(in the rows, 128 means zero)
Turns in one plane each, and the order they were made in; the first pair answered
A:
[ 96 146 126  98  93 112 109 136 171 167  95] |-> [128 140 139  94  95  98  70 131 165 147 107]
[112 152 117 149 151  95 114 138 130 101 124] |-> [106 153 112 150 150  99 124 139 132 104 118]
[121  74 130 153 127 155 183 123  81 141 167] |-> [113  64 126 139 133 157 161 147  98 162 178]
[123 128 137 133 106 124 161  98 105 142  91] |-> [104 120 126 114 114 130 150 133 126 174 100]
E:
[177 122 140 139 127 114 111 142 148  64 179] |-> [164 124 146 142  90 123 174  84  99  82 113]
[148 107 121 130 134 121 104 156 105 149 152] |-> [125 127 122 125 107 125 136 117  91 157  98]
[149 120 140 154 121 103 131 105 103 115 162] |-> [119 163 136 140 103 103 133  86 127 117 114]
Y:
[115 138 135 141 122 128  99 104 132  78 115] |-> [111 136 131 142 118 132 118  95 124  81 106]
[115 126 134 156 117 143 187  76 106 154 106] |-> [122  99 129 166 130 147 190  98  97 158 140]
[116 109 116 126 138 122 136 150 147 146 153] |-> [121 115 117 122 139 115 120 154 155 139 152]
[ 96 159 130 131 112 140 148 115 134 115  97] |-> [ 98 142 125 140 116 145 166 117 120 123 108]
H:
[118 140 131  96 126 111 101 156 152 176 141] |-> [104 142 128  96 116 117 127 145 141 190 119]
[136 138 135 139 138 134  94 148 153 105 150] |-> [116 155 139 128 106 138 117 111 138 122  87]
[144 127 171  87 109 137  57 116 103 127 103] |-> [106 101 150 112 110 167 153 110  65 165 102]
Pairs:
Between the rows of a pair lie 2 to 3 turns.
[ 97 146 107 138 153 144 134 164 178 145 130] |-> [ 89 162 113 132 135 144 145 135 171 148  90]
H then Y then Y
[137 108 137  99 142 107  76 168 146 142 170] |-> [150  84 147 127 117 118 156  98  69 143 129]
Y then E then A
[120 146 131  80 141 136  72 153 151 137 125] |-> [100 111 122  84 134 155 138 143 110 182 112]
H then A then H
[116 152 123  95 118 126  87  98 150 120 129] |-> [104 151 119  90 114 131  98  96 149 135 117]
Y then A then A
[ 99 183 100 153 151 132 148 131 160 113 125] |-> [ 98 160 108 144 128 140 175 107 120 142  93]
A then E then E
[124 154 134 122 110 119 111 117 169 151 113] |-> [116 143 133 121 105 126 129 114 160 168 108]
Y then A then Y
[ 66 189  96 120  98 133 182  98 144 138  68] |-> [162 148 110 152 153 102  87 146 150  54 200]
E then A
[150  87 133 143 125 127 144 127  88 134 150] |-> [141 131 141 119  98 115 120  94 106 122  89]
H then E
[141 121 142 167 118 148 157 131  99 101 104] |-> [156 135 151 154 115 136 110 131 116  87 101]
H then H
[111 154 131 151 123 136 155 110 130 116 113] |-> [141 142 138 148 139 125 104 134 141 100 152]
Y then Y then H
[120 154 114 180 140  92 198  90 108 113 138] |-> [172 118 132 133 155  72  80 152 134 117 185]
A then A then A
[105 130  99 138 151 132 130 181 180 135 160] |-> [172  69 130 140 142 122 118 156 109 127 171]
H then E
[144  95 132 147 149 135 143 129 102 123 168] |-> [146  98 131 142 154 130 131 142 115 119 174]
A then Y
[101 153 111 126 114 115 176 102 140 131 111] |-> [142 124 125  89 121  99  88 143 155 137 140]
A then E then H
[103 105 100 119 116 146 122 117 113 161  81] |-> [ 94 100  89 119 138 148 113 152 137 163 119]
E then H then H
[120  94 126  94 145 128  92 185 142 171 169] |-> [122  98 148  78  98 125 112 118  97 182  80]
H then E then E
[130 210 131 136 120 107  90 100 153  88 100] |-> [ 68 182  92 145 138 139 169 148 160 155 126]
A then A then H
[104 149 119  98 119 136 106 158 148 136 166] |-> [132 100 130 112 113 141 141 137  89 142 172]
E then A
[118 128 113 114 114 140 135 125 119 145 109] |-> [143 109 122 122 122 135 122 124 101 131 130]
H then H then E
[114 124 107 110 139 141 146 166 136 148 141] |-> [137 135 128  88 113 125 112 131 124 137  92]
A then H
[128 139 148  94 104 114  99 108 133 169  88] |-> [126 116 143  97 105 121 120 109 115 186  94]
E then H
[101 108  98 116 117 169 182 142 101 153 125] |-> [ 92 176 100  94 112 149 114 140 161 122  97]
H then E then E
[127 155 140 118  92 125 111 108 142 109  97] |-> [ 99 162 115 127 114 133 125 147 170 120 131]
H then E then H
[116 100 127 117  93 104 121 152 136 167 124] |-> [117 124 130 113  88  97 103 143 147 152 111]
A then H then E
[118 138 131 136 123 103 109 161 156 110 140] |-> [148 110 147 138 113  98 114 135 116 102 135]
E then H
[166  83 129 139 154 124  93 172 133 109 210] |-> [176 141 160 143 101 108  96  71 105  62 110]
A then H
[172 103 130 137 168 103 136 173 162  93 194] |-> [121 121 121 152 140 123 240 122 129 122 127]
H then A then H
[140 129 121 161 162 123 179 108 105 138 134] |-> [109 158 110 143 152 127 174 114 136 157 103]
Y then A then E
[155 140 142  94  94 105  92 101 126 131  91] |-> [122  91 114 105 114 136 156 147 113 187 134]
H then A
[148  95 147 133 110 126 153  82  72 128 110] |-> [165  72 146 136 130 122 131 113  75 128 153]
Y then Y
[102 108 130 123 109 128 130 133 109 155  64] |-> [136  67 131 135 130 127 123 156  90 149 119]
E then E
[144  92 119 154 133 113 124 128 118 117 159] |-> [142 110 133 146 112 109 125  89 105 116 118]
Y then Y then E
[125 143 133 101 121 117  70 144 144 129 129] |-> [ 94 118 123 115 106 138 154 123 103 168 107]
H then Y
[111 137 106 136 125 148 171 136 147 134 119] |-> [124 140 116 102 122 136 112 151 167 141 113]
A then H
[139 105 114 185 149 124 193  78 110 138 147] |-> [176 145 139 141 143  92  62  90 166 103 137]
H then H then E
[150 120 115 125 146 123 100 165 129 116 179] |-> [165 134 134 134 114 116 122  94  87  92 119]
H then E then A
[ 97 158 106 118 139 120 104 162 191 146 132] |-> [187  98 152 135 118 107 102  98  90 110 129]
A then E then H
[119 113 126 145 122 121 172 106  91 130 112] |-> [136 100 121 146 150 117 126 155 119 117 173]
E then E
[171  42 148  81 118 130  98 150  80 178 141] |-> [169  78 153 135 103 130 168  68  45 125 106]
A then Y then A
[151  70 130 159 151 137 159 161  98 134 196] |-> [120 116 144 140  98 136 194  84  79 144  78]
Y then E
[ 88 141 111  85 103 134 142 126 115 181  71] |-> [162 130 128  94 137 107  46 159 133 116 147]
Y then E then A
[171 128 144 192 115 125  74 136 134  62 139] |-> [152 124 148 200  90 140 145  92  89  85  91]
Y then E then H
[146 120 129 179 147 124 165 113 105  93 191] |-> [134 188 135 156 133 106 107 104 158  66 146]
E then H then H
[142 122 144 146 139 122 133 101  93 100 145] |-> [116 162 142 124 119 119 122  89 119 113 100]
E then E then H
